Families of rows that turns and mirrors carry onto each other, the same ones carrying the whole set onto itself: the rest of each named row's family, in list order:
3 families of 6 rows:
T: [-27 -11   6   5  -6  49  14  14  15   3 -18 -14  -6 -12  -4 -15   8  11
  25  20 -17  -4  -7 -10  -8  29   6  -6  22 -22  18  -8  16  -9 -11 -27
  -4 -18  13   2  19  35  16 -16  -3 -10  -6  -6  -5   0]
F: [  9   5  15 -15  20  -9 -10 -10  -1   3  -1  -9   6  -1   7  -6  -3  -8
 -28  -1   4 -13  -9  -4  -6 -20  16   5 -27  26 -18  -3  15  17  12  31
  -7   3 -22  24  11   3   9 -26 -24  16  18  25 -17  -1]
D: [  5  10 -26  26   2 -26   3  10 -13 -12  -4  28  -5   5  15   1   5  11
 -24 -14   1  28   4 -24   5   1 -13  -8  -9  15  13  -9 -26  13   6   9
  15  -6  23   0  -2 -26 -20  23  -4 -12 -12   7  -4  11]
Z: [-12 -34  28 -14  -5   9 -12   5  -5   2 -13 -22 -15  21  -1   5  -1  10
  20 -11   2  -9   0  13  -7 -21  19 -15 -13 -15  19 -24  35  19 -14  10
   7   8 -22   9   9  28  14  13   8 -12   0 -11   1 -43]
N: [ 13  20  -1  10  13 -19   0  12   4 -15  20   3   2  -5  23   3  16  -7
 -31  -1 -15   8   1 -21  -3   1   8   1  -3  20  -6   9  10  38  35  -1
  18   2   4  20  16 -31  -3 -13  -1   7   4  23 -15  18]
C: [-22 -14  21  16 -21  26  21  -2  16  10 -22 -20  16   2   1  20   4  -3
  13  12 -13   4   7 -12   4  19  -2  -7  -5   1   1 -26  10 -14   9 -17
  -1 -16  10  33  21  15 -10  -7 -18 -20 -24  -8  -6 -15]
P: [-11 -17 -13  -4 -12  -2   8 -19   1   3   4  35 -11   9  12   7  17  10
  16  -6   3   6  43  -6  19   4  13 -28  -4 -12  27   1 -22 -14 -15  -7
 -16  -6  17 -17 -25   9  -5  -6  -3 -20  -1 -32   7   5]
H: [  7   3 -17  16   1 -23 -11   8 -11 -15  19  37 -19  18  19  10  12  25
  -1 -16  -8  29  18 -13   3  -9  14 -28  -1 -10  23  13 -15  35  -5  -2
   6  12  16 -24 -17 -12  -7  18  14 -13   6 -11   5   4]
B: [ 23 -10   3 -31  25  11 -23  12   6 -21   0  -8 -19 -22  17 -22   4   4
 -12  -2  -3 -20 -15  -6   0 -26   7  11   0 -12  -6  -1  11   1  -1  11
  -9   0 -28   0   0  14  28 -24 -10  32  25  23   1  12]
K: [  6  13 -39  20   3  -6 -18  37  -9 -18  -4  32 -10  -1  18 -20  -3  17
  -4  -2 -20  21 -20 -22   8  -8  -5 -15  17 -27  23   1 -24   3  -7   5
   9  -3  17 -20 -14   8  -2  20   2  -4 -11  15  13  13]
L: [  6 -14 -15  -1  -5  28   0   0  12 -10 -13  20  -8 -16  14  -3   5  20
  15   3 -13   6   9 -17  17   1  -7 -10   8 -26  10  -5 -31 -37 -18 -13
 -28 -19  12 -18 -18  25   1 -13 -23   4   1 -10  11  22]
V: [-10 -19  25  10   5  15  -2  -2  -4   4 -32 -25   3  17 -11   3 -13   6
  -3  -4   6   0 -25  -8 -16  -9   1   3 -19  17  -4 -28  20   9  -7  24
   6   2 -15  29  25  22   6   7 -14 -12  -8  11 -15 -33]
X: [-24 -26  19  -7 -25  14   8  -6  17   9  -8  -5  -3  10   1  11  11   2
  30   8 -11  -9  29  11   9  17  17 -26   8 -21  26 -18  15  -1  -2 -25
   3 -10   9  10   5  21   6  -6   5 -30  -9 -30   8 -23]
R: [  2  26 -13   4  21   5  -4  35  -1 -18  21   0 -12 -24  21 -27  20  11
 -17  11 -24   3 -10 -20   2   6   7   0  21 -11  16  11  25  26  14 -14
  16  -5   6 -10   6 -10  14 -11  11  22  10  21   4  29]
U: [ -4 -24  -1 -10   3  23 -21  28   0  -7 -30 -10 -13   5  -5 -26 -15   4
  13   4  -3 -13 -40  -1 -19 -10   7  -4   8 -24   9 -15   9   8 -14  17
   9   3 -15  10  15  42  27   3   0  -9  -2  21  -5 -25]
Y: [  8  25  12   0  16 -21 -19  10   0 -14  34   9  -5   9  22   5  18  11
 -15   2 -28   1  12  -5  11 -11  30 -20   5   0  13  24  29  51  18  -5
  10  16  -5  -5  -3 -13  11 -12  15   6  19   2   8   4]
W: [  1  -4  23 -26  21  -6 -19  -7  -8  -1  15 -10  -8   9  11  -4   9   7
  -9  -7   0 -22   7   3  10 -34  31  -8 -18   4   8   3  42  23  -2  24
  -7  17 -35   1  -8  15  20 -18   2  16  22   2   5 -14]
S: [ -9  -2 -13   8 -14  -5  15 -14   4  11 -13  18  12  -5   9   8   3   0
  -5   0   0  11  25 -10  18   8  -8 -12 -17   5   7 -22 -30 -32  -1   1
 -15 -24  23   7 -12  -2 -25  -5 -31 -11 -15 -12   2  11]

Which other rows belong to the same family as B? T, K, L, R, U
Which other rows belong to the same family as F? D, N, C, V, S

Families of rows that turns and mirrors carry onto each other, the same ones carrying the whole set onto itself: the rest of each named row's family, in list order:
4 families of 8 rows:
Geki: [ -2  -3   4  -6   6  38  -6  32  -4  19   7  -4  18   4 -16  -8  -8  -3
   7  -4   7   2   1 -17  -3   7  16  14   1 -24 -23  34  28]
rav: [  4   2 -16   0  -1 -14  15  -7   2 -21 -18   9 -28  22  24   4  -7  -6
 -29 -21  -9 -14  -1  23 -13  11  10  -2  15  13  17   2  -8]
laf: [ 12 -35 -18   4  15 -28  13 -29  14 -14  -6 -14  -6  18  10   5  -2  -1
   4   0  -9   9   3  31   8 -13 -38  -1  -1  -4   4  -1  -7]
poti: [-11  -9   9  11  12   5 -14  13   9  26  17  -6   2 -16 -27  16  19 -14
  -7  -8  12  -5 -15 -25  14  -4  -4  22 -33 -21   4   1  25]
Rola: [-14  13  18   3 -13  11  -3   7  -4  17  14   1  22 -31 -14  -1  11   3
  16   7  23  -8  -8 -24   0 -16  36  11  -9  -6  -7   7   5]
Redif: [ -3  -6  -3  -3   6  10   9  30  -9  -5 -10  -6   2 -32 -37   8  16  19
 -19  -1  30   9 -10  -9 -31   6  -8  14   2   0 -10  28   0]
Pak: [ -4 -15  -6   9  15   8 -11   7  13  27  12  -4   6 -10 -21   5  34 -22
 -19 -15   5  -3  -2 -16  -1   5  -4  21 -40 -19  -1  -2  29]
Nadun: [  4  -9  -9  -1   5 -20  11  -8  -3 -29 -10  -3 -15  22  29  -2  -4   4
 -19  -5  -2  -4   5  37  -4   8   1  -4  33  20  14   8  -4]
fad: [  5  -8  -2   5  14 -21   5 -12   3 -38 -14   4 -16  19  22   3  -9 -14
 -18 -13 -10  -8   7  20  -8  14   8 -14  19  16  28   2  -8]
gakug: [ -8   7  11  14  -6   2  -3  37  -5  -9  -2   1   4 -32 -35   7   9  25
 -11  17  31   0 -14  -6 -13   9 -11   5  -1  -5  -2  17   2]
Rar: [ -3   5   6   8   4  35 -12  30   8  18  13   7  17  19 -14  -3   6 -14
  -8   5   3  -6   8  -4   4  15  10   2  -4 -30 -22  18  37]
vokad: [  4 -32  -6   0  30 -21  10 -37  19 -14  -9 -17  -4   6   1  12 -11 -13
  15   4 -14   3   3  21  10 -10 -31 -13  12 -10  10   2 -19]
gasag: [  0 -12 -15 -10  12  -1  20 -21   9   3  17 -11  11  28  24   7 -13  -2
  -2  22  -7 -17  -3  21  11  11  -5 -17  43  -1  -7 -10 -11]
pek: [  9  -7  -5   4   1 -17  18 -32  12 -30   1  16   6  24  21   8 -11 -22
  -1  -7  -9 -17   4   7  -9   2  19 -23  -7  11   9 -21 -24]
zad: [  0  -3  -7 -25  17 -12  14 -15  13  -1  16 -22  15  21   8  11 -15   0
  15  18  -6 -17   0  20   2   4  -8 -23  52 -16  -7  -3 -10]
seb: [-13  18  11   9 -14  19  -3   8  -2  12  19   3  26 -42 -21  -1   9  13
  10   8  23   2  -7 -15 -12 -23  13   1 -12   6  -4   4   2]
Nufez: [ 11   6  -6  -6 -11 -34  17 -23  16 -20  16  12  10  25  18   3   1 -15
   4 -12  -3 -23   1   8  -8  -2  16 -19  -7   1   7 -34  -9]
tokuz: [  0  -1  -8  -7  13  39  -5  25   3  27  13  -1  22   4  -8 -15  14 -14
 -10  -6   0  -4  10  -8 -11  17  22  10   0 -18 -23  20  28]
bemo: [ -8   0   3  14   9  24 -20  16   9  28  24  -2   7 -13 -20   5  16 -10
 -16 -12   7   1  -5 -12   5  -2 -13  14 -32 -13   9   3  35]
nur: [  6   4 -16   0 -14 -18  25 -29  12 -14  -6  17  -9  19  23   3  -4 -17
  -5 -16  -9 -21   1  10  -8  -9  22  -9 -14   6   7 -19 -20]
vidud: [  4 -22 -18  -3  24 -22  15 -29  17   6 -13 -31 -16   3   0  12  -7  -5
   6  10 -15   2  -9  24  10 -18 -30   0   8  -9   6   1 -21]
zov: [ -4   9   7   5  -5  24  -2  33  -6  -3   7   1   7 -31 -37   9   0  22
 -20   5  27   7 -13 -11 -24  -2  -9   5  -5   8   0  18   7]
kadi: [  1 -16  -7 -12  28   1  17 -27  12  -7   6 -15  10  22   8  15 -21 -10
   5  21 -14 -12  -3  14   4   9 -11 -24  43  -7   1  -2 -23]
Tak: [ 12 -22 -10 -10  19 -39   6 -26  19 -11   1 -23  -5  11  -9  19   0  -3
  15  -1  -4   2  -1  23   0 -14 -41 -10   4 -15   6  -6  -8]
ful: [ -8  -7  11  23   6  10 -23  16  12  20  15   3   4   0 -22   4  25 -20
  -9  -5  10  -2   5  -1  17   1  -6  10 -34 -30  -2   1  37]
Dod: [-11  14  16  13 -17   4   3  16   1   3  12   8  26 -36 -26  -4  10  17
  17  23  29  -4  -2 -12  -6  -9  14  -3  -8  -8 -15   3  -7]
kul: [  8 -11 -15   4  -9 -26  23 -34  11 -22  11  12  11  24  19  12  -1 -10
  -3   2   1 -15  -3  12  -2 -11   7 -16 -11  14  -1 -30 -22]
ber: [  0   3  -3   2   5  49 -13  25   2  24  23   4  22   4 -13 -10  -3  -6
  -6  -8   3   3   6 -10  -7   5   4   4 -11 -16 -16  16  36]
dapo: [  4 -11 -21 -18  20   3  23 -21  15  11   0 -26   2  20   7  10 -19  -3
   4  25 -18 -13 -11  17   3  -6 -11 -13  35 -10 -13  -1 -27]
vugov: [-14   8   4  -1  -6   8  11  -1   2  19  13  -1  25 -46 -22   3  27   6
  10  11  27  -7  -5 -19 -17 -13  22   5  -4  -1 -16  -1  -7]
leses: [ -2  -2   8   1   0  11  -3  38  -9 -10  -7  -3  -4 -15 -39  14  -1  14
 -17  -4  27   7 -21 -22 -16   4  -3  17 -16  -5  -4  24  10]
pofak: [ 11  -1  -5  -9   4 -32   2   6   1 -36  -8   1 -17  24  19  -4  -2  -4
 -15 -23  -4  -8   6  29 -14  15   1 -11  19   7  19   7   6]

Which other rows belong to the same family as Nufez? Redif, Pak, zad, tokuz, Tak, vugov, pofak
Which other rows belong to the same family as pek? fad, vokad, seb, bemo, zov, kadi, ber

Families of rows that turns and mirrors carry onto each other, the same ones carrying the whole set onto itself: the rest of each named row's family, in list order:
3 families of 6 rows:
fugez: [ 25  29 -10  -4  -2 -20  13  16   5   5  -7 -30 -17  27 -29   4   1   0]
Ralif: [-14  -6   6 -12  -3  15  -3  -7  35  16  -1   3 -10  -7  19  -3  -8  -1]
mut: [-22   3 -17  16 -21  -1 -16  20  21 -36  -7 -28   0  26  17   9  -3   3]
ripip: [ 26  18  -1   5   0 -18   6  23  -2  16  -9 -28 -24  22 -18   0  -2   3]
melu: [  0  35  11   7   6   8  -3   4  -9 -21   7  14   1 -10 -22   8  18 -32]
danur: [ 12   2 -10   2  25 -23 -10  -8   6 -25  -7  -7   9   6 -11 -22 -34  15]
Kig: [ -3   9   3 -40 -15  -8 -15 -28 -12 -31  -9 -16  -9  16   7   9   7 -23]
Tedip: [ 23  -1 -16   6  32  -7 -25 -11  -6 -17  -7  -5   7   1  -7 -29 -20   5]
gor: [ -7  10   8 -21  -8 -10 -15 -33 -22 -16  -5 -11   6  15  15  31   8 -21]
dev: [ 23  21   8  10  -1 -34  10  12  -3  -3 -15 -28 -26  13 -24   7 -18   0]
Buf: [ 16   0 -24  14  27 -12 -21 -21   2 -19 -13 -12  -2  -6   3 -23 -18   9]
rim: [-39  -3  -8  11 -21   5  -6  21   3 -31  -4 -28   1  24  11   2  13  10]
Kisaz: [ -2  34  20  15   1  16   4   3   0 -24  -9   9   3   6 -19  -5  28 -25]
lenab: [ -2  15  14 -28 -10 -18 -17 -33 -12 -23 -20 -20  -3  26   6  14  12 -17]
Ripus: [  8  26  13  22   3  19  14  -6  -7 -15 -11   8   4   3 -18  -4  19 -33]
Temaz: [-30  -1   1  -8   6   6   8   6  21  19 -12   4 -14  -2  21 -11  -3  14]
govu: [ -4  -7   4 -14  -1  20   7  -3  30  11   6  -3 -11  -8  12 -11  -1  17]
Bam: [-18  14 -15  18 -25   3  -2  19  11 -35 -12 -22  -1  28  30   5   4   1]

Which other rows belong to the same family as Buf? fugez, Kig, Ripus, govu, Bam
Which other rows belong to the same family as lenab? Ralif, mut, ripip, Tedip, Kisaz

